Each row is where one point has got to under a steady rotation. How many ticks took it there?
The counts run from 0 to 520.
[-0.01 -1.83  0.05 -0.71  3.41 -5.50 -0.10 -2.55 -0.67  0.70 -1.08  1.06
  2.55  4.10 -1.39  2.30  0.21 -1.31 -0.14 -1.31  0.30 -1.05  1.38 -2.43
  0.19  1.61 -0.43  0.63 -1.36 -1.19 -1.42 -1.28 -1.36  4.58 -2.96 -0.81
 -1.79 -2.16 -3.07]
268
[ 0.28  1.23 -1.38 -4.10  0.29 -1.40 -1.76  0.25 -0.41  0.74 -1.35  1.83
  1.62  0.21 -2.95  0.18  2.52 -4.01 -4.27 -0.82 -0.83  3.01  2.09 -0.82
  2.50 -4.20 -1.34  2.02  1.65  1.91 -1.29 -1.32 -2.32  2.10 -0.10 -4.01
  0.78  1.13  1.16]
153
[-1.24  2.97 -1.98 -1.36  2.38 -1.16 -2.53 -0.42  1.37  0.23  2.44 -2.04
  1.64 -1.61  0.49  1.09  0.72 -0.98 -0.01 -1.88 -3.33  1.22 -1.03  0.67
  3.62 -2.74  0.05  0.17 -1.56  2.03 -1.87  3.64 -2.69  3.13 -0.19 -4.54
  0.55  2.99  1.46]
418
[-0.48  1.76 -0.86 -0.78  0.53 -4.04  0.03  1.09  0.28  3.06  3.02 -1.46
 -1.61  0.64 -1.64 -0.38  2.41  0.71 -1.96 -3.90  1.21  0.79 -1.14  1.45
  1.39 -1.02 -3.81 -0.73 -3.48 -2.03 -2.09 -4.76 -2.81  1.58 -0.23 -1.93
 -0.09 -0.38  0.69]
376
[-0.03 -0.11  1.22 -2.86  3.78 -3.78  2.63  2.39 -0.14 -0.05 -1.77 -1.27
  2.12  3.14 -3.61 -2.52 -4.32  1.33 -0.09 -2.47 -0.46  2.65  0.33 -1.52
 -1.04  0.70  1.13  1.32 -1.90 -2.89 -1.74 -0.26  0.19  2.46 -2.30  0.62
 -0.03 -1.24  1.40]
487
[-0.77 -2.75  2.70 -1.61  0.48 -4.47  0.70  1.10 -1.64 -0.37 -0.86  1.78
  2.01  2.15 -4.21  0.83  4.53  1.33  0.60 -0.80  0.79 -1.18  2.48  0.43
  0.66 -1.61  0.31  1.12 -1.70 -1.00 -1.64 -1.94 -1.43  1.53 -0.38 -4.98
 -0.62 -2.74 -1.80]
50
[-0.43  2.25 -0.57  0.53  1.80 -1.17  2.03 -2.55 -0.07  1.51  1.02 -0.76
  1.70  1.72 -7.19 -0.97 -0.69  1.68  1.52  0.67 -2.99  2.45  0.54 -3.33
 -1.53  2.79 -2.64 -1.17  0.70  1.11  0.88  0.67  0.26  2.49  0.06 -3.05
 -0.54  1.88 -2.05]
509
[-1.33 -2.28 -0.91  0.57  5.34 -2.57  1.35  0.48  1.23  1.73  1.90 -0.08
 -4.30 -2.27  1.31 -0.55  2.29  0.82 -2.77  0.34 -0.10  2.04  0.91  1.30
  3.48 -0.74 -3.84  0.24 -1.47 -0.39 -2.30 -2.42  0.55 -0.20  0.71 -2.78
 -1.59  0.21  3.72]
408
[ 2.26 -0.73  1.92 -1.96  1.10 -5.23  2.38  0.17 -4.40  0.95 -1.92  1.18
 -0.07  0.90 -2.36 -1.36  3.13 -2.63 -1.95 -0.63  1.46  2.74  3.12  2.10
  0.36 -2.10 -2.15 -0.69 -0.60  0.91 -0.59  1.18 -0.20 -0.51 -0.19 -4.62
 -2.65 -1.24 -0.22]
333
[ 0.71  0.00  0.03 -2.12  3.08 -5.70  3.18  2.51  1.21 -0.81 -1.09  1.51
 -1.59  0.21 -3.17 -2.97  1.23  0.05 -0.72  0.21  0.86  5.12 -0.64  0.07
  1.77  1.60  0.14 -0.43 -2.52  1.47 -0.15 -0.74  3.82 -0.63  1.76 -0.19
 -2.86 -0.27 -1.68]
114
[ 2.82  0.81 -2.19  0.08  2.62 -2.90  0.46 -3.06  0.95  1.90 -0.65 -0.16
  3.05  1.47 -2.65 -0.05 -2.48  0.13 -1.26  1.44 -2.89  3.05 -0.88  0.36
 -0.57  2.08 -5.54 -1.01  3.40  1.57 -2.69 -0.35  1.68  0.80 -1.10 -2.44
 -0.51  1.16 -0.21]
225
[-2.47  2.00 -0.56  4.33  1.28 -2.05 -0.53 -0.96  0.00  1.53  0.88 -0.30
  3.04 -1.11 -4.28  1.33 -0.19  3.22  2.59  0.43 -4.79  0.73  0.76 -3.83
  0.79  0.47 -0.48 -1.73 -2.44 -2.36 -1.83 -1.23 -0.05  0.45 -1.86 -4.63
  1.12  0.99 -1.90]
506
[ 1.84 -0.87 -0.06 -0.45  2.28 -2.35  1.31  1.08 -0.12 -1.77  0.92  0.61
  2.65  2.32 -1.80 -0.86 -3.24  1.98  1.12 -3.03 -2.30  3.37  1.85 -1.47
  1.63 -0.19 -1.77 -1.35  3.17 -4.33  0.57 -0.06  0.90  1.99 -3.74  2.65
 -0.88  2.45  1.82]
251
[-0.50 -2.82  0.89 -1.76  2.31 -0.35 -0.03 -0.06 -1.94  1.66 -0.68  0.67
  6.03  1.16 -2.63  2.63 -1.99  2.36  0.12 -0.54 -2.91  1.81 -0.29 -0.99
  1.06 -0.91 -0.72 -0.18  0.91  0.85 -2.51 -2.62 -0.41 -2.88  1.31 -4.51
  3.64  0.58 -0.08]
499
[ 2.34  2.21 -2.99 -1.18  2.33 -5.44 -1.18 -1.58  2.21 -0.43 -0.06  0.60
  2.09 -0.99  2.36  1.23  0.37 -1.46  0.58 -0.64  0.30  3.88 -2.26  2.64
  3.53  0.00 -0.22 -2.02 -0.65  2.35 -3.92  0.41  0.92 -0.67  2.09 -2.65
 -0.89  1.49 -2.28]
386
[ 0.05  1.20  1.09  2.26 -0.08 -3.73 -0.25  0.85 -2.26 -0.74  1.46 -0.54
 -0.50 -1.21 -2.42  2.90  0.31 -0.35 -0.36 -2.95 -1.19 -1.14 -1.23 -0.22
  5.06  0.88 -4.98 -0.62 -4.13 -0.92  0.81 -1.13 -0.81  2.13 -0.07 -2.39
 -0.40 -1.04 -1.92]
343
[ 0.72 -2.16  1.82  1.05  1.31 -2.77  0.72  3.23  0.65 -2.93  1.72  2.36
  1.80  0.68 -1.68  2.44  0.80  1.28  1.19 -0.81 -2.05  1.63  1.47 -0.54
  5.75  0.52 -0.48  0.04  0.06  2.24  0.68  0.91  0.83  3.61  0.47  0.72
 -4.55  1.99 -2.97]
73
[-0.07 -1.55  0.35 -0.80  4.83 -3.13 -0.61 -2.05 -0.03 -0.35  1.37  0.55
  3.05  0.43  1.00  1.77 -2.61  1.44 -0.98 -1.08 -2.45  3.58  1.71 -2.07
  0.96 -0.50  0.50 -1.01  3.65 -3.05  1.40 -1.26 -1.11 -0.87 -2.26  0.11
  0.09  3.76  2.77]
249
[ 0.26 -1.33  1.35 -0.51  2.46 -4.89  1.78 -1.58 -4.83  0.38 -1.76  1.74
  1.98 -0.20 -0.24  1.96 -3.75  1.52  0.71 -2.43 -0.72  3.03  1.35 -0.44
  0.98 -0.47 -0.84 -1.93 -1.70 -0.50 -3.66  1.10 -0.11 -4.66 -0.16 -2.76
 -0.70 -1.82  1.17]
278
[ 0.11 -2.48 -0.55  0.27  1.14 -3.73  0.12  0.51 -2.44  0.17  0.96  0.67
  1.28  0.17 -4.28  2.88  2.25  2.81 -1.11 -0.29 -0.19  1.56 -0.23 -2.56
  0.86  2.95 -1.94 -1.46 -0.93  0.83  4.50  0.19  3.03  1.96 -0.32 -0.24
 -1.06  4.50 -2.21]
291
[-2.05  2.37 -1.30  1.25  2.42 -3.43 -0.71 -0.31  1.30  1.74 -1.25 -0.34
 -1.07 -1.48 -1.56  0.52 -1.56 -1.37  1.01  0.53 -0.52  3.46  2.15 -1.34
  2.03 -0.76 -0.38 -0.74 -4.88 -3.14 -4.53 -1.31 -0.48  2.27 -0.41 -2.97
 -0.28 -1.66 -0.84]
164
[ 2.93 -0.83 -0.53 -3.18 -0.55 -5.40 -0.64 -0.59 -0.59 -0.06 -0.58  0.58
  3.13  2.67 -3.98  0.60  4.82  0.01 -0.55 -1.90  0.27 -0.73  0.11  1.36
  0.29  0.65 -2.33  1.28  1.33  0.13 -0.09 -1.62  0.41  3.77 -0.73 -3.05
 -0.81  0.95 -3.48]
48
[ 1.08  0.89 -2.62 -1.45  2.68  0.14  2.22 -1.18  1.34  1.23  2.46 -2.72
 -0.86  1.67 -3.63 -3.07  2.71 -1.57  2.68 -2.85 -1.90  4.22  0.01 -0.87
  2.38 -0.28 -1.65  0.39  1.48  0.79 -0.06 -1.58 -1.78  3.53  2.61  0.08
 -1.51  1.87 -0.02]
137
[ 2.48 -4.80 -0.50 -1.21  2.28 -2.84  3.46 -0.41 -2.95 -1.01  0.69  2.07
 -2.00  1.35 -0.45  0.99  1.03  0.49 -0.19 -2.35  0.92  2.47  1.46  1.37
  3.38 -0.22 -4.64 -1.98 -0.76  0.69  0.09 -1.92  1.72 -0.51  1.05 -2.20
 -2.73  1.02 -0.13]
66
[ 1.92 -0.37  0.98 -2.29 -0.93 -4.77  2.22  3.98 -2.68 -0.61 -0.31  1.38
  3.37  2.02 -3.29  0.39 -1.16  2.50 -0.09 -2.13  0.46  3.58  0.85  0.95
  1.34  1.31 -1.66 -1.12  1.13  1.18 -2.62  1.47  1.09  0.84 -1.04  1.36
 -4.02  1.21 -1.37]
41
[-2.73  0.47  0.28  0.12  3.19 -0.92  0.28 -0.80 -1.26  3.57  0.78 -1.43
  2.69  2.32 -2.74 -0.03 -1.40  0.31 -2.85 -0.64 -1.09  1.26 -0.27 -3.20
 -1.62 -0.53 -1.58 -2.33 -2.89 -1.20 -0.19 -3.48 -2.43 -1.94 -1.94 -3.81
  4.30  1.04  0.77]
215
[ 0.36 -0.87 -0.90  0.35  5.42 -2.43 -1.54 -0.10 -0.49 -1.41 -0.65 -1.21
  3.34 -0.64  1.36 -0.44 -0.14 -1.41 -0.32  0.82 -3.68  3.95 -0.95 -0.09
  2.54 -1.29  1.84 -0.96 -0.21 -0.03 -0.23 -0.62  1.67 -2.78  0.90 -4.73
  3.51  2.84  1.61]
175
[-1.10 -0.28 -0.68 -0.44  4.66 -1.42  2.32  2.01 -0.46  2.47  3.88 -4.20
 -1.06  1.60  1.08 -3.09  2.06 -1.15 -1.14 -3.28 -0.14  3.04 -0.32  1.72
  0.56 -2.00 -1.05 -1.68 -3.67 -1.46 -1.29 -2.20 -2.12  0.39 -0.54 -1.84
  0.18  2.84  2.24]
141
[ 0.29 -1.26 -2.35 -5.14  1.07 -1.84 -0.66  1.51  0.47  0.28 -2.62  3.49
  0.25  1.03 -2.37  0.04  3.44 -2.16 -3.90 -0.49  0.90  2.15  0.60 -0.01
  2.98 -2.44 -1.47  2.35  0.29  1.36 -2.04 -2.91 -0.69  2.38 -1.34 -2.83
  0.05  1.03  0.95]
154
[-0.01 -2.83  1.49  1.75  2.54 -3.11 -0.82  2.40 -0.96 -1.17  2.86  1.87
  1.71 -1.65  1.98  2.59  1.58  3.51 -0.24 -0.58 -1.15  2.12  0.91  1.85
  4.01 -0.88 -1.26 -2.51 -0.15  0.06  0.17 -1.71  0.34 -2.29  1.58 -3.57
 -0.26  3.66  0.93]
69
[ 0.55 -2.07  0.41 -1.61  3.55  2.00  0.90  1.32 -2.34 -0.54  0.81 -1.22
  2.63  0.82 -3.53  1.24 -4.36 -0.36 -2.84 -0.33 -3.20  4.21  1.86 -1.54
  2.40 -1.54 -2.16 -0.36  0.36  0.39  1.17  0.35  0.58  1.98 -0.58 -1.08
  1.55  4.50  3.32]
469
[-2.61 -2.37 -2.41 -1.83  5.41 -2.93  0.55 -0.25  1.46  3.53  1.32 -0.82
  0.37  1.96 -0.05  0.45  2.56  1.70 -3.15 -1.43 -1.50 -1.39 -1.50 -1.02
 -1.56  0.96 -0.82  1.15 -0.68 -0.75 -2.41 -2.30 -1.87  1.28 -3.32 -3.06
  1.28  1.85  1.39]
482
[ 0.22  0.10  0.73  0.51  2.60 -7.66  1.00 -1.67 -1.24 -1.81 -1.46  3.61
 -0.99 -1.18 -1.05  1.46 -1.16  0.26  1.00 -2.10  1.29  1.84  1.21 -1.45
  2.92  1.44  0.31 -1.77 -3.45 -2.16  0.62 -0.59  0.45 -0.41 -0.32 -1.18
 -2.37 -1.96 -2.71]
58
[ 2.02 -0.99 -2.29 -2.91  2.62 -0.80  3.55 -1.44  0.36  0.35 -1.60 -1.40
  0.03  1.57 -4.09 -2.16 -1.76 -1.79  0.64 -0.09 -0.42  5.29 -0.45  0.92
 -0.29  0.51 -2.25 -0.74 -2.12  1.88 -2.48 -0.55  2.95  1.25  1.60 -2.72
 -0.65  0.92  0.38]
170
[-1.43  2.62  0.78  1.39  1.89 -6.59  1.93  1.14  1.80 -0.51  2.68  3.05
  0.93  1.10 -0.37  0.40  1.06  1.78  1.91 -1.28  0.78  1.88  0.64  0.28
  1.24  0.90  0.64 -3.44 -2.14 -0.14 -3.18 -0.16 -1.58  0.21 -2.24 -1.92
 -3.86 -1.58 -3.63]
327
[ 2.34  0.57  1.20 -0.21  3.02 -4.75  2.10 -3.20 -2.05  0.14  2.25 -2.34
  0.05  2.03 -3.04 -0.81  1.46 -1.72  0.38 -2.48 -2.15  1.37 -0.01 -0.46
  0.24  2.04 -3.14  0.73  4.17  0.31  1.51  1.49 -1.13  2.78 -0.38  0.27
 -2.84  0.34 -1.01]
299
[ 3.35  3.50  1.10  0.51  3.05 -4.69 -0.95 -0.84 -0.29 -1.23  1.25 -2.49
  1.76 -0.48  0.77 -1.34 -0.59 -2.94 -1.10 -0.19 -3.68  3.74 -1.53  1.62
  3.22 -0.82 -4.04 -0.10  1.82  1.06 -0.02  0.31  0.57 -1.43  2.35 -2.87
  0.51  0.06 -0.02]
119
[ 0.43 -0.56 -1.59 -4.32 -0.35 -1.89  1.15  3.77 -0.84  1.43 -2.76  1.27
 -0.51  0.92 -4.25 -1.77  3.23 -0.32 -3.37 -1.72  0.06  1.42 -0.57  0.52
  2.43 -1.64 -2.46  2.40 -0.96 -0.58 -2.33 -3.51  0.34  1.78 -0.41 -1.60
  1.10 -0.17  1.51]
155
[-4.12  0.18  0.03  0.63  6.25 -1.92 -0.06  1.19 -0.02  1.65  0.59 -0.84
 -1.19 -1.87 -0.70 -0.17 -0.49  1.64 -0.65 -0.08 -4.36  2.11 -0.50 -3.20
  2.56 -0.12  0.17  3.23  0.76  0.05 -3.23 -1.60 -1.05 -1.56  0.12  0.44
 -0.03 -0.68  2.35]
190
[ 0.56 -0.46  3.98 -1.04  1.64 -5.97 -0.69  2.28 -1.80 -1.53  0.47  0.73
  3.90 -0.57 -0.91  0.51  0.88  1.47 -1.77 -0.68 -1.65  1.49  0.44  2.21
  2.07 -0.80  0.23  0.65  1.14  0.58  0.72 -1.64 -0.41 -4.96  2.54 -4.17
  1.30  0.36 -0.57]
337
[ 0.59  2.19  1.06 -0.27  3.10 -5.49  3.02  3.19 -1.55 -0.91 -1.01 -0.53
 -0.59 -0.48 -2.63 -3.90  0.08 -0.97  0.25 -0.03 -0.89  5.61 -0.79  0.64
  1.70  0.42 -0.37 -0.65 -2.48  0.16 -1.89  0.78  2.54 -1.72  1.72 -1.03
 -1.47 -2.19 -0.93]
115
